Each row has a name. Each question is about the rows just above it.

Columns, left to right: W Z Y F T R
[-1.92 -2.02 -1.77 -0.95 -1.22  0.59] : Nunog
[-0.05 -2.02 -1.77 -0.95 -1.23  9.07] : fufif
[ 3.98  9.08  7.32  7.18  7.85 -0.10] : Mem
[7.18 9.08 7.31 7.18 9.08 6.81] : kune
[ 3.17  0.49  2.35 -0.40  9.08  6.82] : Repan
How many times does fufif hold [-1.78]? => 0
Count of [9.08] in kune: => 2
After [ 0.49  2.35 -0.40  9.08], its row goes on with => [6.82]
The rest of the row after [-2.02 -1.77 -0.95 -1.22]: => [0.59]
Count of [3.97] in Mem: => 0
The rest of the row after [7.32 7.18]: => [ 7.85 -0.10]
After [9.08 7.31 7.18], its row goes on with => [9.08 6.81]

Columns, left to right: C L M P N G H U
[ 4.25 -3.66  5.21 -5.02  4.25  4.25  4.25  4.25]  Tud
[ 0.76  3.49 -1.66 -0.72  2.11  5.61 -0.49 -6.56]  zame
[ 0.15 -0.61 -4.86 -0.92  1.13 -4.78 -1.42  4.63]  rosi
[-1.21  8.37 -1.52  2.55  3.70 -0.70  4.24  1.55]  tuzav
[ 1.08  3.24  0.39  1.46  2.23 -8.72  3.08  3.21]  Temik
[ 0.59  3.76 -0.73 -3.74 -3.72 -1.82  5.10  6.79]  Gune
[-0.16 -0.58 -1.98 -3.62  0.22  3.50 -6.22 -3.10]  Sibot
[ 2.13  1.99 -7.00 -4.21  0.42 -6.04  1.99  5.06]  Nov
[ 4.19 -3.18 -1.06 -0.65  3.07 -4.92  2.45 -8.73]  meze
[ 3.39 -0.58 -1.98 -3.63  0.22  3.50  2.72 -8.55]  Teg
[-0.69 -0.36 -0.67  3.08  2.91 -5.11 -2.43  1.86]  fogit
Which column holds [ 1.13  3.70  2.23 -3.72  0.22  0.42  3.07  0.22  2.91] top down? => N
How many times does Tud hold [4.25]? => 5
The rest of the row after [ 5.21 -5.02  4.25]: => [4.25 4.25 4.25]
After [-0.58 -1.98 -3.63  0.22  3.50], its row goes on with => [ 2.72 -8.55]
How many times does Temik hold [1.08]? => 1

Columns, left to right: X B S E A V Q
[-1.15  0.29  0.36 -3.30  1.93  1.54  0.72] : met
[-1.06  1.78 -1.86  0.86 -0.14  0.86  0.92] : Losu
[-1.77  2.31 -2.91  4.61 -2.15 -0.62  0.26] : novig
[ 7.53 -2.84  2.67 -4.29  1.79  1.31  0.66] : Mopum
[-1.44  1.64 -1.53  0.02  0.31  1.05  0.91] : Zuvuf
[ 9.31 -2.84  2.29 -3.29  1.20  1.24  0.86] : romol
[ 5.74 -1.25  0.28  1.83 -1.34 -0.63  0.01] : Rulug
[-5.68  2.57 -2.22  1.68 -0.40  0.10  0.20] : tupo
[ 6.90 -2.81  2.77 -4.57  1.96  1.33  0.59] : zap
Which column holds this, read top down? [ 2.31 -2.84  1.64 -2.84 -1.25  2.57 -2.81] => B
Which column holds this, read top down? [-1.86 -2.91  2.67] => S
Which column holds [ 2.31 -2.84  1.64 -2.84 -1.25] top down? => B

Columns, left to right: napup dun zaz tibe
[1.07 3.75 1.68 5.79]  revub
[0.88 3.75 0.88 5.86]  kefek
[-2.16 -0.42  5.65  8.44]  dul
[3.50 1.06 3.04 4.59]  Konik
[ 4.58  5.96 -0.92  3.17]  Pizan
Which column holds this, read top down? [ 0.88 -2.16  3.50] => napup
Which column holds this, read top down? [ 3.75 -0.42  1.06] => dun
After [4.58 5.96], its row goes on with => [-0.92  3.17]
Count of [0.88] in kefek: => 2

Columns, left to right: nezi votar tubeb Pila Rogir rur Laki Tonas nagad magup
[ 3.70 -0.04 -3.66  3.12 -5.79  0.69 -7.47  2.90  1.46 -3.32] = gofav
[ 0.54  0.00  8.25  1.40  0.87 -1.04 -3.76 -2.61  6.34  2.88] = vid
[-2.27 -5.74 -7.36 -2.36  1.98  1.80  8.36  0.99 -0.02  2.91] = nuvin
[ 0.84 -2.94  6.91  1.53 -0.32  0.42 -4.21  6.73 -5.07 -0.22] = zak
[-2.02 -1.94 -9.30 -1.05 -0.09  2.29  0.55 -2.61  6.32  0.14] = Pid
[-3.86 -0.66  7.27 -1.56  6.19 -0.64  0.55 -2.61  6.33  2.88] = pefot
[ 2.86  1.36  4.39  3.08 -2.72 -1.03 -7.63  4.57 -4.24 -2.13] = Betiv
[ 6.19  6.19  6.48 -1.57  6.19 -1.56  1.75 -1.56  6.19  6.19] = luk
[-3.43 -3.36 -7.36 -2.37  1.98  2.59  3.70 -2.60  5.60  1.51] = taz
[-0.97 -1.26 -9.69 -0.18 -1.46  2.05 -1.31 -2.21  6.20 -0.73] = mivik
[-3.63 -5.41 -0.98 -3.46  3.68  2.34  7.68 -0.64  2.30  3.03] = zav
[ 1.27 -0.20 -8.68  1.44 -3.87  1.42 -4.59 -0.62  5.07 -2.26] = dev
Go on from [ 0.55 -2.61  6.32] to the end of its row. => [0.14]
Go on from [ 1.27 -0.20 -8.68] to the end of its row. => [ 1.44 -3.87  1.42 -4.59 -0.62  5.07 -2.26]
Which column holds this, read top down? [-2.94 -1.94 -0.66] => votar
[6.19 5.60 6.20] is in which column, read top down? => nagad
How many times does luk hold [-1.57]? => 1
Which column holds [-7.36  6.91 -9.30] top down? => tubeb
The rest of the row after [-7.36 -2.37  1.98]: => [ 2.59  3.70 -2.60  5.60  1.51]

